Each row is a point on a hilly landscape, with its height.
<301>: [128 167 100 128 114 134 160 200 142 118  90 170 138 101 156 112]  height 1.43
<341>: [202 145 162 130 127 113  74 147  78 124  97 104 159 156 185 176]  height 1.63
<654>: [162 126 113 139 106 138  87 153  89 185 102 125 128 144 169 108]  height 1.09
<779>: [145  92 117 135 124 129  93 110  95 187 140 103 112 140 142 115]  height 1.04
<499>: [172 120 113 133 104 134  71 146  79 197 100 122 117 147 167 114]  height 1.23
<344>: [156 116 102 135 107 142  83 142  75 205  96 131 115 147 160  95]  height 1.16
<777>: [168 144 129 134 110 123 101 164 106 137  98 128 146 135 175 136]  height 0.73
<597>: [156 103 116 132 116 126  76 129  86 187 123 107 114 147 155 122]  height 1.12
<110>: [118 105 126 136 119 144 129  96 118 181 156 121 106 121 111  75]  height 1.33
<703>: [ 84 123 136 118 144 125 177  98 168  88 165 134 122 113  90 120]  height 1.34
<876>: [195 136 160 127 124 108  64 141  82 137 102  97 149 160 181 171]  height 1.59
<127>: [213 147 125 137 104 141  83 155  90 195  80 135 132 139 186 121]  height 1.41
<858>: [168  93 136 129 140 105  73 105  91 161 132  87 117 148 160 166]  height 1.49
<97>: [104  80 155 133 140 131 155  65 145  85 181 116 122 121  83 125]  height 1.45
<311>: [205 142 119 137 105 141  83 154  85 197  81 135 129 141 183 117]  height 1.36
<457>: [ 96 136 121 118 116 143 153 120 135 159 144 143 101 108  99  64]  height 1.41
<635>: [170 110 117 127 111 122  65 133  80 193 113 106 109 149 160 130]  height 1.30
<258>: [109 183 119 139 127 141 176 189 162  81  99 174 162 106 123 122]  height 1.57
<438>: [191 150 106 136 115 152 110 163  88 205  69 148 137 133 187 109]  height 1.55
<570>: [119 119 115 132 112 154 113 116  94 208 117 130 108 139 123  63]  height 1.42
<394>: [112 152 103 125 117 145 140 164 114 170 102 153 119 115 139  83]  height 1.30
<89>: [100 173 135 133 151 133 170 141 181  49 126 133 161 112  96 183]  height 1.61
<304>: [116 182 135 136 140 121 144 161 156  47 106 139 155 108 112 198]  height 1.58
<536>: [136 114 103 134 107 148  94 131  78 209 102 132 111 145 146  79]  height 1.13
<754>: [170 140 149 129 118 110  92 148 100  92 100 119 150 145 165 168]  height 1.29
<823>: [128  88 127 137 131 143 125  83 116 190 164 106 106 126 113  90]  height 1.29
<798>: [161  85 135 131 148 108  84  93  96 161 144  86 118 145 154 163]  height 1.48
<712>: [ 78 147 128 112 140 128 181 122 171  97 154 145 123 108  93 108]  height 1.34
<552>: [ 95 105 151 126 148 120 164  87 175  67 166 123 133 125  86 148]  height 1.37
<161>: [118 145 138 127 132 111 133 155 139  64 108 139 145 126 126 158]  height 1.23
<80>: [149 112 127 139 116 124  84 139  96 162 121 111 131 145 158 123]  height 1.11
<111>: [155 164 139 121 125 109 120 163 120  60  91 137 151 127 150 181]  height 1.39
<279>: [ 85 125 114 118 123 135 180  92 160 144 169 145  90  88  89  76]  height 1.61
<662>: [171 129 126 138 107 129  79 153  92 170 103 118 135 145 173 123]  height 0.96
<815>: [152  93  90 120 114 141  88 114  65 229 113 127  90 155 137  87]  height 1.59
<188>: [ 91 150 139 124 159 127 174 115 201  56 148 123 149 118  89 181]  height 1.57
<760>: [ 84 119 127 119 132 130 179  90 163 107 176 137 106  99  90 102]  height 1.41
<156>: [112 104 140 132 127 122 139 111 139 102 150 128 125 126 110 117]  height 1.24
<230>: [ 79 148 113 110 122 135 180 118 157 137 157 151  95  94  93  73]  height 1.55
<767>: [ 93 156 137 127 156 125 170 128 187  55 137 130 152 116  94 177]  height 1.50
<272>: [ 99 150 114 119 113 141 149 153 129 149 124 151 114 111 116  76]  height 1.11
<624>: [ 73 133 132 114 153 125 188  99 179  84 164 136 128 112  87 128]  height 1.40
<262>: [103 106 145 128 135 122 154 101 155  86 156 129 127 123  99 125]  height 1.28
<599>: [136  83 159 136 147 111 119  82 136  94 163 103 130 135 115 159]  height 1.43
<711>: [ 83 105 145 124 149 126 175  79 168  73 175 124 127 118  79 137]  height 1.43
<793>: [120 124 139 133 126 111 126 138 134  76 122 134 139 130 124 146]  height 1.21
<871>: [136 100 148 137 132 106 106 114 124  91 135 115 136 139 134 156]  height 1.29
<868>: [122 165 109 128 119 128 157 194 146 103  95 164 142 105 144 121]  height 1.30
<632>: [210 153 120 138 108 142  92 160  92 194  76 141 137 135 191 120]  height 1.46
<149>: [165 136 124 138 108 127  95 162 100 156 102 125 141 139 173 124]  height 0.80
<851>: [161  95 144 134 144 103  76 106  98 144 135  88 129 150 160 169]  height 1.45
<269>: [142 160  97 129 118 141 142 186 117 162  83 157 135 114 170 105]  height 1.43
<368>: [ 75 158 117 107 127 134 184 129 167 118 159 152 112  98  94  84]  height 1.49
<708>: [ 94 168 120 119 122 134 170 172 157 102 121 159 134 107 110 102]  height 1.17
<342>: [114 155 141 129 141 111 139 148 155  52 116 135 146 117 114 182]  height 1.42
<240>: [ 85 139 142 119 159 122 175 115 187  65 146 133 144 125  90 153]  height 1.37
<296>: [ 77 139 111 111 125 133 185 104 166 133 170 148  93  88  91  80]  height 1.58
<589>: [126 101 138 138 126 122 116 116 123 121 143 119 128 133 129 124]  height 1.19
<402>: [104 177 134 135 145 128 161 169 156  54  98 150 164 116 110 167]  height 1.45
<70>: [101 153 114 118 115 133 153 166 141 125 122 155 121 109 120  90]  height 0.88
<153>: [165 163 145 121 119 109 112 157 115  54  96 131 150 129 149 191]  height 1.56
<366>: [ 84 165 130 116 138 131 179 146 169  84 133 150 146 118  94 116]  height 1.36
<312>: [ 74 125 141 117 162 125 184  92 197  65 167 122 139 122  80 159]  height 1.47
<53>: [ 74 150 129 111 147 128 186 117 178  90 156 144 130 110  91 117]  height 1.41
<308>: [135 121 114 139 109 137 101 148  98 174 116 127 123 136 149  96]  height 1.12
<18>: [189 131 155 127 124 109  61 141  83 140 104  98 146 159 177 166]  height 1.51
<13>: [ 88 144 140 121 161 124 176 108 204  56 156 120 146 118  84 182]  height 1.57
<701>: [117 180 135 134 142 118 143 165 153  47 103 142 154 111 116 191]  height 1.52
<713>: [ 82 100 148 130 146 133 170  75 181  61 181 113 136 124  72 155]  height 1.64
<820>: [ 78 106 144 124 151 130 177  75 173  67 179 119 131 118  74 148]  height 1.55
<640>: [158 100  92 123 110 137  73 127  62 222 106 125  92 152 146 100]  height 1.44
<812>: [120 112 131 135 118 126 120 127 124 128 139 127 124 128 127 108]  height 1.20
<128>: [ 92  89 154 131 140 131 163  69 166  61 182 114 131 125  75 145]  height 1.55
<479>: [139 113 103 137 108 145  91 137  80 203 106 129 112 144 151  88]  height 1.00
<22>: [158 136 116 139 109 132 101 164 102 166 100 130 136 136 171 112]  height 0.97
<558>: [167  91 138 130 143 103  74 104  94 158 134  86 120 148 160 168]  height 1.49
<673>: [178 122 105 131 104 141  74 140  69 210  87 137 109 149 167 103]  height 1.39
<461>: [170 107 116 125 113 120  64 130  81 192 115 104 107 148 158 132]  height 1.31
<685>: [115  77 161 132 149 128 145  67 141  86 185 106 126 127  84 137]  height 1.56
<460>: [ 78 144 139 115 160 123 184 113 190  69 149 133 146 123  86 146]  height 1.39
<811>: [ 98 106 149 126 146 119 161  91 170  69 162 126 133 125  91 143]  height 1.34
<320>: [150  80  99 123 125 142 108  89  89 224 137 109  91 141 126  93]  height 1.43
<608>: [165 116 113 132 106 131  72 142  81 195 107 118 117 148 162 112]  height 1.21
<490>: [136 105 102 129 110 150  99 114  77 218 111 125 103 149 133  73]  height 1.38
<92>: [ 99 130 145 127 150 114 156 115 177  60 145 129 140 122  97 168]  height 1.38
Going downhill from each row below, which row is at the bottom of the valley where it ends?
<344> => <479>
<258> => <70>
<608> => <777>
<654> => <777>
<812> => <777>
<570> => <479>
<708> => <70>
<457> => <70>
<536> => <479>
